(in the rows, 128 means zero)
Where one turn sends some rows of the set: a few examples, then the rows asked:
k_76: [161 105 141 115 106 161 127 137 127 159 121 112 108 117 130]
k_844: [149 103 148 130 129 123 172 121 121 127 114  95  96 127 124]
k_349: [139 109 125 133  72 116 168 118 123 134 102 118 117 157 121]
k_59: [145 106 124 152 119 110 160 125 121 100 110 112 132 142 113]
k_652: [137 121 132  88 119 146 161 119 104 155 105 127 129 134 118]
k_292: [143 106 128 127  59 127 147 126 128 149 112 130 131 150 122]
k_286: [158 109 123 138  95 144 111 139 126 131 120 133 150 128 117]
k_453: [126  99 111 151 135 132 136 136 132 130 116 133 122 102 125]
k_228: [129 108 103 144 143 144 129 130 130 130 101 134 115 118 127]
k_945: [130  96 124  94 109 147 173 145 131 156 126 111 122 129 122]
k_963: [132 107 125  88 123 148 168 130 125 152 106 115 122 149 121]
k_637: [159 126 102 146 112 134 154 121 103 112 100 105 113 126 117]
k_383: [145  96 126 141 114 131 130 138 142 114 112 122 146 159 115]
k_623: [128 106 116 150 138 128 133 127 124 127 111 142 126 102 124]
k_763: [131 109 148  96 113 129 165 124 106 152 119 134 143 123 115]
k_434: [149  91 167 120 113 135 127 134 137 147 128 127 134 130 123]
k_438: [125  99 104 148 140 138 136 138 138 130 111 129 116 113 127]
k_97: [128  99 137 103 109 125 184 135 116 150 129 117 130 115 117]
k_503: [145  99 163 121 137 128 147 118 135 130 106 116 119 155 121]
k_556: [163 116 101 142  91 148 133 141 114 130 120 111 121 109 122]
k_183: [146 118 120 131  66 121 165 115 111 141 102 120 113 143 122]
k_720: [129 111 112 143 141 137 127 124 123 131 102 142 124 114 124]
k_412: [163 121 142 122 116 142 151 117 100 145 112 107  99 104 124]
k_14: [139 107 132 129  71 121 154 119 129 139 102 129 129 164 120]
k_552: [149 115 117 127  59 134 152 124 119 150 105 123 117 143 123]

k_76 moves to k_844
k_623 moves to k_720
Where do these go?
k_383 moves to k_556
k_552 moves to k_349
k_763 moves to k_652

